In the data rows, zero lies at 4.5, halfway between 4 and 5.
Each pair is two rows. How far apart are they, by a hidden measure? 0 means very close, and 30 very far. Two or three weighted sums of its numbers give each row a place; it is the straight-line distance between the places.
[4 4 3 4 4 3 3 4 3 3 3 3 3 4 3 3 4 3 3 4]
[5 4 6 4 4 4 4 4 5 5 4 4 4 4 3 4 4 5 3 4]: 10
[5 7 5 6 8 8 3 6 6 6 8 6 6 6 4 7 9 4 9 9]
[2 3 4 5 3 4 5 4 3 5 3 3 4 4 4 4 3 4 4 3]: 26
[5 4 7 5 4 6 3 4 5 6 5 7 4 4 5 5 5 5 4 4]
[7 5 7 4 5 7 5 5 6 5 4 5 5 5 4 6 6 4 5 6]: 17
[3 3 3 5 4 3 3 4 3 4 4 4 3 4 3 3 3 5 3 3]
[3 3 4 6 4 5 3 4 3 7 4 7 3 4 4 5 4 4 4 3]: 14
[4 7 3 5 7 4 3 5 4 5 7 5 3 5 3 5 5 4 5 6]
[6 5 4 5 5 5 9 5 7 4 5 5 7 6 8 9 5 6 4 5]: 24
[3 8 3 4 7 5 5 6 5 4 9 3 5 7 6 4 8 4 5 8]
[3 3 3 6 4 3 5 5 3 5 4 4 3 4 4 3 3 4 3 3]: 21
[5 4 4 4 4 5 4 4 4 4 3 4 6 4 4 5 3 4 6 4]
[3 4 3 4 4 6 3 4 3 3 3 4 4 4 3 4 3 3 3 3]: 14
[3 3 3 4 3 4 4 4 4 3 3 4 4 4 5 3 3 4 3 3]
[5 4 7 5 5 6 3 4 5 7 4 7 4 4 6 6 7 5 6 5]: 9
[3 7 4 4 6 5 6 6 4 3 8 4 7 8 4 4 9 3 4 9]
[3 3 3 4 3 4 3 4 3 3 3 3 3 3 2 3 3 3 3 3]: 11
[6 5 6 4 4 5 5 4 6 4 4 4 5 5 4 5 4 4 6 4]
[4 4 3 4 3 4 4 4 4 4 3 3 4 3 3 3 3 3 4 4]: 8
[5 4 6 5 3 6 9 4 5 6 5 5 6 5 9 5 4 7 5 4]
[8 9 4 5 7 6 9 6 8 6 9 5 9 8 9 9 9 4 9 9]: 23
[6 5 4 5 4 5 6 4 7 6 4 5 6 5 5 9 5 6 6 6]
[5 5 3 5 4 7 4 5 4 5 3 5 6 5 5 4 4 4 7 4]: 16
[5 6 4 6 5 8 7 5 5 5 5 6 9 5 8 5 6 6 9 7]
[6 4 6 4 5 5 3 4 6 4 4 8 3 5 4 5 5 5 5 5]: 21
[6 5 5 6 7 4 3 5 4 6 6 7 3 5 4 6 5 5 5 5]
[2 3 3 4 3 4 3 4 4 3 3 3 3 3 4 4 3 4 2 2]: 10
[4 4 3 5 6 5 5 6 4 4 9 7 4 6 8 4 6 6 4 7]
[5 3 4 5 4 4 7 5 4 5 4 5 4 4 8 4 4 6 4 3]: 22
[4 5 6 5 6 6 3 5 5 4 7 6 4 6 4 4 7 4 5 6]
[6 6 4 4 6 5 5 5 4 3 5 4 7 6 4 4 7 3 6 7]: 6
[4 6 3 6 6 3 4 5 4 5 5 5 4 5 3 6 5 4 4 5]
[3 3 3 5 4 3 4 4 2 5 3 4 2 3 3 3 3 4 2 3]: 10
[9 9 9 5 6 7 9 5 9 8 7 5 9 6 8 9 9 7 9 8]
[3 3 3 5 4 3 4 5 3 5 5 5 3 5 4 3 4 5 3 4]: 16
[4 4 4 4 3 4 3 4 5 3 3 3 3 3 3 3 3 3 4 3]
[4 4 5 4 4 5 3 4 4 4 4 5 3 4 3 3 3 4 3 4]: 5
[6 5 7 4 4 4 5 4 6 4 4 4 6 5 4 5 5 5 7 5]
[3 3 3 5 4 5 6 4 4 5 4 4 5 4 6 4 4 6 4 3]: 10
[6 5 6 4 4 7 4 5 6 5 4 5 5 5 5 6 5 5 6 5]
[3 5 2 5 6 3 3 4 2 3 4 3 3 3 2 4 4 3 3 3]: 23
[3 3 3 4 4 3 4 4 3 3 3 4 3 4 4 3 3 4 2 3]
[7 4 6 5 4 5 5 4 5 4 4 6 4 4 4 5 3 5 5 4]: 7
[4 4 5 4 4 3 4 4 4 4 4 4 3 4 3 3 3 4 3 4]
[4 5 3 5 6 4 8 5 4 5 6 4 6 5 6 6 6 5 5 5]: 6
[3 6 2 5 6 3 3 5 3 4 5 3 3 4 2 5 4 3 3 5]
[5 5 3 3 4 4 3 5 4 2 4 3 4 5 3 3 5 2 4 5]: 9
[3 5 3 4 5 3 5 5 3 5 6 3 5 5 5 4 6 3 3 5]
[5 5 6 4 4 5 5 5 5 5 5 5 5 5 5 5 4 5 7 5]: 25
[6 9 3 7 9 5 9 6 5 9 9 7 6 7 6 9 9 7 9 9]
[4 5 3 5 4 6 5 4 4 4 4 4 6 4 4 5 5 4 5 5]: 17
[4 3 6 4 3 4 3 3 4 4 3 4 3 3 4 3 3 4 3 3]
[8 7 3 5 7 5 9 6 8 5 9 4 9 6 9 7 7 5 6 6]: 15
[5 6 4 4 5 4 5 5 6 3 4 3 5 5 4 4 5 3 5 5]
[3 3 3 5 5 4 4 5 3 4 5 5 3 5 5 3 4 5 3 4]: 3
[6 5 8 4 4 4 3 4 6 4 4 4 5 4 3 6 4 5 5 5]
[4 5 6 4 4 4 4 5 6 3 5 4 4 6 5 3 4 4 4 6]: 7
[4 5 3 3 4 3 3 5 4 2 4 2 3 4 3 3 4 2 3 3]
[2 3 3 4 3 4 3 4 3 4 3 4 3 3 4 3 3 4 2 3]: 4
[3 3 5 4 3 4 2 4 3 3 3 4 3 4 3 3 3 4 3 3]
[6 6 7 4 4 5 5 4 6 4 4 5 6 5 3 6 5 5 6 5]: 2
[5 5 6 5 4 6 4 4 6 5 4 7 5 5 5 5 4 6 5 5]
[4 5 3 6 6 3 3 4 3 5 4 4 3 4 2 4 4 3 3 3]: 19
[6 5 5 4 4 7 4 4 6 5 4 5 6 5 4 5 5 4 7 5]
[6 5 5 5 5 6 7 5 5 7 4 6 5 6 6 5 6 5 6 5]: 13
[5 6 3 4 5 3 6 5 4 3 5 3 4 5 3 4 5 3 5 4]
[3 3 5 4 3 4 3 3 3 5 3 4 3 3 4 3 3 5 3 2]: 11
[2 2 3 4 3 3 3 3 3 3 2 3 2 3 4 3 3 4 2 2]
[5 4 7 4 4 5 4 4 7 4 6 5 5 5 6 5 6 5 5 6]: 5
[5 3 4 5 3 5 7 4 4 4 4 5 8 4 5 5 4 5 5 4]
[5 5 5 5 5 6 5 5 5 5 4 5 5 4 5 6 5 5 6 5]: 13
[6 4 5 3 4 4 4 5 6 3 4 5 3 5 5 3 5 5 4 5]
[2 3 3 5 3 3 3 4 3 3 3 4 2 3 4 3 3 4 2 2]: 22
[4 3 4 4 3 4 5 4 4 4 4 5 4 4 6 3 3 5 3 3]
[3 4 4 4 4 4 3 4 4 3 3 3 4 4 3 4 3 3 4 4]: 10
[3 3 3 5 3 5 6 4 4 4 3 4 4 4 5 3 3 5 3 3]
[4 5 6 3 4 5 2 4 5 3 3 4 3 4 3 3 4 3 3 4]: 3
[3 3 3 6 4 5 3 4 3 8 5 6 4 4 5 5 4 6 4 3]
[4 5 3 3 4 3 3 5 4 3 3 2 3 5 3 3 5 2 3 4]: 15
[5 8 4 4 5 6 3 5 5 3 5 4 5 6 4 4 7 3 5 7]
[5 5 3 3 5 4 5 5 4 3 4 2 4 6 3 4 5 3 3 7]: 17
[3 3 3 5 5 4 4 5 3 4 6 5 3 5 5 3 4 6 3 5]
[5 4 5 4 4 3 4 4 4 4 4 5 3 5 4 4 4 5 4 4]: 12
[5 6 4 6 9 5 4 5 4 8 8 8 5 5 5 8 6 6 7 5]
[6 5 7 4 4 6 4 4 5 3 4 5 4 5 5 3 4 4 4 6]: 24
[8 8 3 8 9 5 6 5 5 9 8 8 5 5 6 9 9 5 7 9]
[3 4 3 4 4 3 5 4 4 3 4 3 3 4 4 4 3 3 3 3]: 12
[4 4 4 4 4 4 3 4 4 4 4 4 3 4 3 4 4 4 5 4]
[6 4 7 4 4 5 5 5 5 5 4 4 4 4 4 4 5 5 5 4]: 17
[3 4 3 5 6 4 5 5 4 4 7 5 4 6 7 4 4 5 4 5]
[5 4 5 4 4 4 4 4 5 4 4 4 3 4 4 4 4 4 4 4]: 13
[4 6 3 4 5 4 8 6 5 4 6 3 6 6 4 5 6 4 3 4]
[5 3 6 3 3 5 3 3 5 3 3 4 3 4 4 3 3 4 3 3]: 17
[3 4 3 5 4 4 4 5 3 3 5 4 4 5 5 3 4 4 4 3]
[9 8 9 4 5 6 6 5 8 4 5 5 8 5 5 5 7 5 8 5]: 15
[4 5 4 4 4 5 3 4 4 4 3 4 5 4 3 5 3 4 5 4]
[9 4 9 4 3 6 5 4 9 5 3 9 5 4 9 6 4 9 6 5]: 20
[4 4 5 3 3 4 3 4 5 3 3 3 4 4 3 4 3 4 4 4]
[4 4 3 5 5 5 5 4 4 5 4 4 6 4 4 5 4 4 5 5]: 8
[5 4 5 4 4 5 4 4 6 4 4 4 5 4 5 5 4 4 4 4]
[4 4 4 3 3 3 3 4 3 3 2 2 3 3 3 3 3 3 2 3]: 7
[9 5 8 4 5 7 4 4 7 4 4 7 7 5 7 5 4 5 7 6]
[3 4 3 4 4 4 4 4 3 3 2 3 4 4 3 3 3 3 4 4]: 8
[5 4 6 4 4 4 4 4 4 5 6 4 4 4 4 5 5 6 4 4]
[4 4 3 6 5 6 5 5 4 6 7 8 4 6 8 5 6 7 4 5]: 14
[6 5 5 5 5 5 5 4 6 5 4 5 6 4 5 6 5 4 7 4]
[4 4 3 4 4 4 4 4 4 3 4 4 3 4 3 4 4 4 4 4]: 9
[4 4 3 4 5 4 4 5 4 4 4 3 4 5 4 4 3 4 3 4]
[4 6 3 3 4 3 5 5 4 3 5 2 4 5 3 3 6 3 4 7]: 6
[3 3 4 5 3 4 4 4 3 5 3 4 5 4 4 4 3 4 4 3]
[3 3 5 4 3 4 2 3 4 4 3 4 2 3 3 3 3 4 3 3]: 4
[7 5 6 5 5 4 7 5 7 8 8 7 6 5 6 6 7 8 6 5]
[5 5 7 4 4 4 4 4 5 4 4 3 5 4 4 5 5 4 4 4]: 18
[4 6 3 4 6 3 6 5 4 4 7 3 6 6 5 6 6 4 4 6]
[3 3 4 3 3 3 3 4 4 3 3 4 2 3 2 3 3 4 3 3]: 10
[2 3 3 6 4 4 3 4 2 4 4 4 3 4 3 3 3 4 2 3]
[8 4 6 4 3 5 4 4 6 4 3 5 6 4 5 5 4 4 5 4]: 13
[4 3 6 4 3 4 3 3 5 3 2 5 3 4 3 3 3 4 3 3]
[3 4 3 5 5 5 5 5 3 3 5 4 4 5 5 3 4 4 3 5]: 10
[5 6 4 4 5 3 4 5 4 3 3 2 5 5 3 4 4 2 5 5]
[4 5 6 4 4 5 4 4 6 4 4 5 6 5 4 4 5 5 5 5]: 11
[3 4 3 6 6 4 4 5 4 4 8 5 4 6 7 3 5 5 3 5]
[5 5 4 6 5 7 6 5 5 5 5 5 9 5 5 6 5 4 9 6]: 8
[6 5 6 4 4 4 4 4 5 4 4 3 3 4 4 4 3 4 3 4]
[6 8 5 4 7 5 8 6 6 3 9 4 7 7 6 4 9 4 7 9]: 17
[7 3 7 5 3 4 5 4 5 7 3 7 5 3 5 4 3 6 6 3]
[7 6 8 4 5 6 5 4 7 6 5 4 6 6 5 7 5 5 7 6]: 11
[3 6 3 4 6 4 6 5 5 4 6 3 5 5 6 6 4 4 4 5]
[4 5 4 6 5 8 6 5 5 6 5 5 8 5 6 7 5 4 9 6]: 7
[6 5 7 5 5 5 5 5 6 7 5 5 6 5 5 7 5 7 5 6]
[9 7 5 4 5 5 7 5 5 4 4 4 9 5 5 6 4 4 7 5]: 8
[4 3 3 4 4 4 4 4 4 3 4 4 3 4 4 3 3 4 3 3]
[3 3 5 6 5 4 3 4 3 7 4 8 3 4 4 4 4 6 5 3]: 9
[4 4 3 4 3 5 3 4 3 4 3 4 5 4 3 4 3 3 5 4]
[3 3 3 4 3 4 3 4 3 3 3 3 3 4 4 3 3 3 2 3]: 12
[4 4 4 4 4 4 3 4 4 4 3 3 4 4 3 4 4 3 4 3]
[6 5 5 4 4 4 5 4 5 4 4 4 5 5 4 5 4 4 4 4]: 3
[4 5 3 3 4 3 3 4 4 2 3 2 3 5 3 2 3 2 3 4]
[5 4 4 4 3 3 3 4 4 4 3 4 3 4 3 3 3 4 3 3]: 5
[4 7 3 4 7 5 6 6 5 3 6 3 6 7 3 4 9 3 5 9]
[8 7 9 4 5 7 5 5 8 4 4 5 6 6 4 5 7 5 7 6]: 16
[5 3 6 5 4 5 9 5 6 7 5 7 8 5 9 4 6 9 7 5]
[6 5 6 5 5 8 6 5 7 6 4 6 6 5 7 8 5 4 9 5]: 25
[4 3 5 6 4 5 4 4 4 9 4 8 3 4 4 4 3 6 4 3]
[4 3 4 5 4 3 5 5 4 5 5 6 3 5 4 4 5 5 3 3]: 7
[9 5 5 4 4 4 5 4 5 4 3 4 5 4 4 5 4 4 4 5]
[6 3 7 4 3 4 4 3 5 5 2 6 4 3 4 4 3 6 4 3]: 10
[4 6 7 4 6 6 3 5 5 3 4 5 5 5 3 4 6 3 5 6]
[3 3 3 5 4 5 3 4 3 4 5 5 3 4 4 3 4 5 3 3]: 7
[4 4 4 4 4 3 4 5 4 4 4 5 3 4 3 4 4 5 3 4]
[5 3 4 5 3 4 6 4 3 5 3 4 6 4 5 4 3 5 4 3]: 14
[6 5 3 4 5 4 5 5 6 5 5 4 4 4 4 6 5 3 5 4]
[4 4 5 4 4 4 4 4 4 3 3 4 3 4 3 4 4 3 4 4]: 9
[4 4 6 4 4 4 4 4 5 4 3 4 4 4 3 4 4 3 4 4]
[4 3 7 4 3 3 3 3 4 4 3 4 3 3 4 3 3 5 2 2]: 14
[3 4 2 4 4 3 3 4 3 3 3 3 3 4 3 3 3 2 2 2]
[5 3 3 5 3 3 5 4 3 5 3 3 5 3 4 3 3 4 3 3]: 3
[6 5 7 4 4 5 4 4 6 4 3 4 5 4 4 7 4 4 6 5]
[3 5 3 5 5 5 2 4 3 3 5 4 3 4 2 3 4 3 4 4]: 20
[8 4 7 4 3 4 4 4 7 3 3 5 4 3 4 4 3 5 5 4]
[5 4 5 4 4 4 4 4 5 4 4 4 3 4 4 4 4 5 3 4]: 10
[4 7 4 3 5 5 5 5 6 3 5 3 5 5 4 4 6 4 4 6]
[4 4 4 4 4 3 4 4 4 4 4 5 3 4 4 4 4 4 4 4]: 9
[4 3 4 4 3 4 2 4 5 2 3 3 2 3 3 3 3 3 3 3]
[4 6 3 3 4 4 5 5 4 2 4 2 4 6 3 4 5 3 3 5]: 6
[3 6 4 3 5 4 5 5 4 3 4 3 4 6 3 3 6 3 3 6]
[6 3 5 4 3 5 3 4 6 3 3 5 3 3 4 3 3 5 4 3]: 15
[7 4 9 6 5 7 6 4 6 9 6 9 9 5 8 7 5 9 9 6]
[3 7 4 4 6 5 4 5 4 4 6 3 5 8 4 4 8 3 6 8]: 11
[6 5 5 4 5 6 6 4 6 6 4 6 7 5 6 7 6 5 8 6]
[8 3 6 4 3 5 3 3 7 3 2 6 3 3 5 3 3 5 3 3]: 14
[4 6 4 4 5 4 5 5 4 3 5 3 5 6 4 5 9 3 6 5]
[3 5 2 5 6 4 3 5 3 4 5 3 2 5 3 4 5 3 3 6]: 23
[3 4 3 4 4 5 3 4 3 3 3 3 4 4 3 4 3 3 4 4]
[5 4 6 5 5 4 5 5 7 8 6 6 4 5 6 6 5 6 5 4]: 6
[3 5 3 4 5 3 4 5 3 3 3 2 3 4 3 4 3 3 3 3]
[8 3 7 4 3 6 4 4 5 3 4 7 3 5 6 3 4 6 3 4]: 13
[5 6 3 4 6 4 8 6 5 4 7 3 7 6 5 7 6 4 6 5]
[4 3 3 6 5 3 4 5 3 5 5 5 3 4 4 4 5 6 3 5]: 9
[5 4 5 4 4 5 4 4 5 4 4 4 4 4 5 6 5 4 4 5]
[2 3 3 5 3 4 3 4 3 4 3 4 3 4 3 3 3 3 3 3]: 8
[9 7 9 4 5 6 6 5 8 5 5 4 9 6 5 6 6 5 7 6]
[3 4 3 4 3 4 3 4 3 3 3 3 4 3 3 4 3 3 4 3]: 11
[4 4 4 5 6 4 5 5 4 5 8 6 4 5 7 3 5 6 3 5]
[3 6 3 5 6 5 3 5 3 4 5 4 3 5 3 4 6 3 4 5]: 10
[7 4 5 4 4 4 5 4 5 4 3 4 3 4 5 4 4 4 4 4]
[2 3 3 4 3 5 3 4 4 4 3 4 3 3 4 3 4 4 3 3]: 16
[4 4 6 3 3 4 3 4 4 3 3 3 3 4 3 4 3 3 3 3]
[7 7 5 6 6 9 8 5 6 7 6 7 9 6 8 8 8 6 9 9]: 21
[5 3 4 5 3 3 7 4 4 5 3 4 6 4 6 4 3 5 4 3]
[4 4 4 5 4 4 5 5 4 4 5 5 4 5 4 4 4 5 3 3]: 1
[5 3 4 4 3 4 7 4 4 4 3 4 4 4 4 4 3 5 3 3]
[5 4 5 5 4 5 3 4 5 4 4 6 3 4 3 4 4 5 4 4]: 10
[3 3 3 6 5 4 5 5 3 5 6 5 3 5 5 3 5 5 3 4]
[3 4 4 3 3 3 2 4 4 3 3 3 3 3 3 3 3 3 3 3]: 5
[6 6 5 5 5 8 6 5 6 5 5 6 9 5 6 6 5 4 8 5]
[3 3 4 5 4 7 6 5 5 5 6 7 4 5 8 5 4 6 6 4]: 17
[4 4 4 4 4 4 3 4 4 3 2 3 5 4 3 4 3 3 3 3]
[2 3 3 5 3 4 4 4 3 5 3 4 3 3 4 3 3 4 3 3]: 5
[5 3 9 4 3 4 3 4 4 5 2 5 5 4 5 3 3 5 5 3]
[4 3 4 4 4 3 4 4 4 4 4 3 3 4 4 4 4 5 3 3]: 14
[4 7 3 6 7 4 4 5 5 8 7 5 5 5 3 9 6 4 5 6]
[3 3 3 4 3 4 5 4 3 4 3 4 4 4 4 3 3 4 3 2]: 13
[3 4 3 4 3 4 3 4 3 3 3 3 3 3 3 3 3 3 4 3]
[3 5 3 3 4 3 3 4 4 2 4 2 3 4 3 3 4 3 3 4]: 3
[3 7 4 4 6 4 4 6 4 3 6 3 6 7 4 4 6 4 4 6]
[2 3 3 5 3 3 3 4 2 3 4 3 3 4 3 3 3 4 2 3]: 8
[4 3 7 4 3 4 4 4 4 4 3 4 4 3 4 3 2 6 3 3]
[3 6 2 5 6 3 4 5 3 4 5 3 3 4 3 4 4 3 3 4]: 6
[8 5 7 4 4 5 4 4 6 5 4 6 6 4 4 5 4 6 4 5]
[3 4 4 5 5 5 3 4 4 4 5 5 3 4 4 4 5 5 5 5]: 12
[3 3 3 5 4 3 3 4 3 4 4 4 3 4 3 3 3 4 3 3]
[4 3 4 5 4 4 3 3 3 5 3 6 3 4 4 3 3 5 3 3]: 3
[3 5 3 3 5 3 4 5 4 3 5 3 4 5 3 3 6 3 3 5]
[3 3 3 4 4 3 3 4 3 3 3 3 3 4 3 3 3 4 3 3]: 11
[6 6 7 3 4 5 4 4 6 3 4 3 5 5 4 4 6 4 5 8]
[4 3 3 6 4 4 5 5 3 5 6 6 4 5 4 4 5 6 3 4]: 12
[4 4 3 5 5 4 6 5 4 4 5 5 5 5 5 4 5 4 4 5]
[4 5 2 5 5 2 3 4 3 4 4 3 2 3 2 4 3 3 3 3]: 4
[3 3 3 4 3 2 3 4 3 3 3 2 2 4 2 3 3 4 2 3]
[3 3 5 5 3 6 5 4 5 4 4 5 5 4 8 3 3 7 4 3]: 12
[4 4 4 5 4 4 5 5 4 4 4 5 3 4 4 5 4 5 4 4]
[4 4 4 4 4 5 3 4 4 3 3 3 5 4 4 4 4 3 4 4]: 7
[4 4 4 4 5 8 5 4 4 4 3 4 7 4 4 7 4 4 6 4]
[5 5 4 4 4 5 3 4 5 3 3 4 4 4 3 5 3 4 5 4]: 13
[4 4 4 5 5 3 5 5 4 5 6 5 3 5 6 4 4 5 3 4]
[7 7 5 4 5 5 6 5 6 3 5 3 7 5 4 5 4 3 5 6]: 2
[4 5 4 6 6 6 8 6 5 5 9 6 5 6 9 4 6 6 5 7]
[4 3 4 4 3 3 3 4 4 3 3 4 3 3 3 3 3 4 3 3]: 7
[5 5 6 4 4 5 5 4 6 5 5 4 4 4 4 4 4 5 7 5]
[4 4 3 5 5 6 4 5 4 4 4 4 6 6 4 4 4 4 7 5]: 13
[7 7 9 4 4 6 5 5 7 4 5 5 6 6 5 6 6 5 6 8]
[2 3 3 5 4 4 3 4 3 4 3 4 4 3 5 3 3 5 3 3]: 17
[9 8 8 5 5 6 5 5 8 5 4 5 8 5 5 7 7 5 9 8]
[6 5 4 5 6 6 4 5 7 5 5 4 4 5 5 8 5 5 5 6]: 17
[4 4 4 4 3 4 3 4 4 4 3 3 4 3 3 4 3 3 4 3]
[5 6 9 5 6 7 4 5 7 6 6 9 8 7 6 7 8 5 6 7]: 10
[5 5 5 5 4 7 5 4 6 4 4 5 6 5 4 5 4 4 6 5]
[3 5 2 4 5 3 5 5 4 3 4 3 3 4 3 4 4 3 3 3]: 8
[4 4 4 6 4 6 9 5 4 6 6 7 6 5 9 5 4 6 6 5]
[3 3 3 6 5 4 4 5 3 5 5 5 3 4 5 3 5 6 3 3]: 4
[4 4 3 5 5 4 4 5 4 4 6 5 4 5 6 3 5 4 3 5]
[5 5 7 5 6 5 6 5 6 6 8 7 6 6 8 5 7 8 6 6]: 10
[4 5 4 4 4 5 4 4 5 4 4 4 5 4 4 4 4 4 4 4]
[4 6 4 3 4 4 4 5 5 3 4 3 5 4 4 3 5 3 3 6]: 2
[3 3 6 5 3 4 3 4 4 5 4 6 3 3 5 4 3 8 4 3]
[3 3 6 4 3 4 3 4 4 4 3 5 3 4 3 3 3 6 3 3]: 9
[5 6 3 5 7 4 8 5 5 4 6 4 5 5 5 5 5 4 5 6]
[3 3 4 3 3 3 3 4 4 3 3 3 3 4 3 3 3 3 3 3]: 7
[4 4 3 4 4 4 3 4 3 4 3 3 4 4 3 4 3 3 4 3]
[3 4 4 3 3 3 3 4 3 3 3 3 3 3 2 3 3 3 3 3]: 8
[4 7 4 4 7 4 5 6 5 5 7 3 6 6 4 5 5 4 4 9]
[3 4 3 3 3 3 2 4 3 2 3 2 3 4 3 2 3 2 2 3]: 22
[4 4 6 4 3 5 3 4 5 3 4 5 3 4 3 3 4 5 4 4]
[6 3 7 4 3 4 3 4 5 4 3 5 4 3 4 3 3 4 3 3]: 13
[4 5 3 5 5 7 5 5 5 4 5 5 7 5 6 6 5 4 9 6]
[5 4 6 7 6 6 4 5 4 9 9 9 5 5 8 8 6 9 6 4]: 29
[5 6 3 3 5 3 5 5 5 3 4 3 4 4 3 5 4 3 3 4]
[4 4 3 4 4 5 3 4 4 3 3 4 4 4 3 4 4 3 3 3]: 5
[9 7 5 4 5 5 7 5 6 4 3 4 7 4 4 7 4 5 8 4]
[4 5 3 4 5 3 6 5 4 3 5 3 3 5 4 4 4 3 3 5]: 7
[3 3 4 5 4 5 5 4 4 5 4 6 4 4 9 5 4 5 3 3]
[6 4 5 5 4 4 4 5 5 6 5 5 4 4 5 4 4 5 4 4]: 7
[3 3 3 6 5 6 8 5 5 6 5 7 5 4 9 6 5 7 5 5]
[8 5 9 4 4 9 4 4 9 4 5 9 5 5 9 4 7 7 5 6]: 13
[5 3 5 4 3 4 8 4 4 4 3 4 6 4 6 4 3 5 4 3]
[5 6 6 3 5 4 4 5 6 3 4 3 4 4 3 3 5 3 5 5]: 11
[6 4 5 5 6 5 3 5 5 6 4 8 4 4 5 5 5 7 5 6]
[4 5 3 5 6 3 3 4 3 5 5 5 3 4 3 5 4 3 5 3]: 26
[6 5 8 4 4 5 4 4 6 4 5 4 5 5 5 5 5 5 5 4]
[4 4 3 4 4 4 5 5 4 3 4 4 4 4 5 4 4 4 4 3]: 13
[5 5 5 6 7 6 4 5 6 7 7 9 4 5 5 6 7 6 6 7]
[7 4 9 6 5 6 5 4 5 9 6 9 5 5 6 8 7 9 8 7]: 8
[5 5 4 5 4 5 5 4 5 4 3 4 5 4 4 5 4 4 5 4]
[7 6 6 4 5 6 7 5 8 6 6 5 8 6 6 8 5 5 8 6]: 12
[7 8 5 4 6 5 9 5 6 4 7 4 9 7 5 7 7 5 8 9]
[4 5 3 3 4 3 3 5 4 2 4 2 3 4 3 3 3 3 3 4]: 6
[4 4 5 3 3 3 3 4 4 3 3 3 3 3 2 3 3 4 3 3]
[3 3 3 4 3 3 4 4 3 3 2 3 4 3 3 3 2 4 3 2]: 2
[6 3 8 4 3 5 3 4 6 5 3 5 4 3 5 4 3 5 5 4]
[4 4 4 4 4 4 4 5 4 4 4 5 4 4 4 4 4 5 4 4]: 10
[5 4 4 5 4 3 4 5 5 6 6 5 3 4 4 5 4 5 4 4]
[3 3 3 4 3 3 4 4 3 4 3 3 3 4 4 4 3 4 2 3]: 8
[4 3 5 4 3 3 3 3 3 4 2 4 3 3 3 3 2 4 3 2]
[5 8 3 6 8 4 8 6 4 7 9 4 6 7 4 9 8 4 8 7]: 11
[4 5 4 5 6 7 9 5 4 5 5 6 7 5 8 5 5 5 5 6]
[5 6 4 4 6 5 5 6 5 3 5 3 5 7 5 4 8 3 4 7]: 17
[4 3 3 5 4 2 3 4 3 4 4 4 2 3 3 4 3 4 2 2]
[4 4 4 4 4 3 4 4 4 4 4 5 3 4 3 4 4 6 4 4]: 16
[5 4 5 4 4 3 4 4 5 5 5 5 3 4 4 4 4 6 4 3]
[9 5 5 4 5 5 6 5 7 5 4 4 7 4 6 5 5 4 9 5]: 16
[5 7 3 4 6 4 9 5 4 4 5 3 6 6 4 6 5 3 5 5]
[5 6 3 5 6 4 9 6 5 5 6 3 6 5 7 6 7 4 6 6]: 7
[4 4 3 4 3 5 3 4 4 3 3 3 3 3 3 4 3 3 3 3]
[6 6 8 4 5 6 5 5 7 6 5 4 7 5 5 8 7 6 6 7]: 2
[7 5 8 4 4 5 5 4 8 3 3 4 5 5 5 4 4 4 5 5]
[2 2 3 4 3 4 3 4 3 3 2 2 3 3 4 2 2 3 2 3]: 11
[3 4 3 5 5 3 4 5 4 4 6 4 3 4 5 3 4 5 3 4]
[3 3 4 5 3 4 2 4 3 5 4 6 3 4 3 3 3 5 3 3]: 5
[3 4 3 4 3 4 3 4 3 3 3 3 4 4 3 4 3 3 3 3]
[3 3 5 6 4 5 3 4 3 6 5 7 3 4 4 4 4 7 4 3]: 8
[6 3 9 5 4 6 3 4 6 5 5 9 4 5 5 5 5 7 5 5]
[3 4 3 5 4 4 3 4 3 3 4 3 5 4 4 3 3 3 3 3]: 17
[6 5 8 4 5 5 4 4 7 5 5 6 5 5 5 5 6 6 7 6]
[4 4 6 4 4 5 3 5 5 5 4 6 4 5 4 4 4 5 4 5]: 3
[5 5 5 6 6 5 5 5 5 7 8 6 5 7 9 5 6 7 5 6]
[3 3 3 5 4 3 4 4 4 4 4 4 3 4 3 4 4 5 3 3]: 4
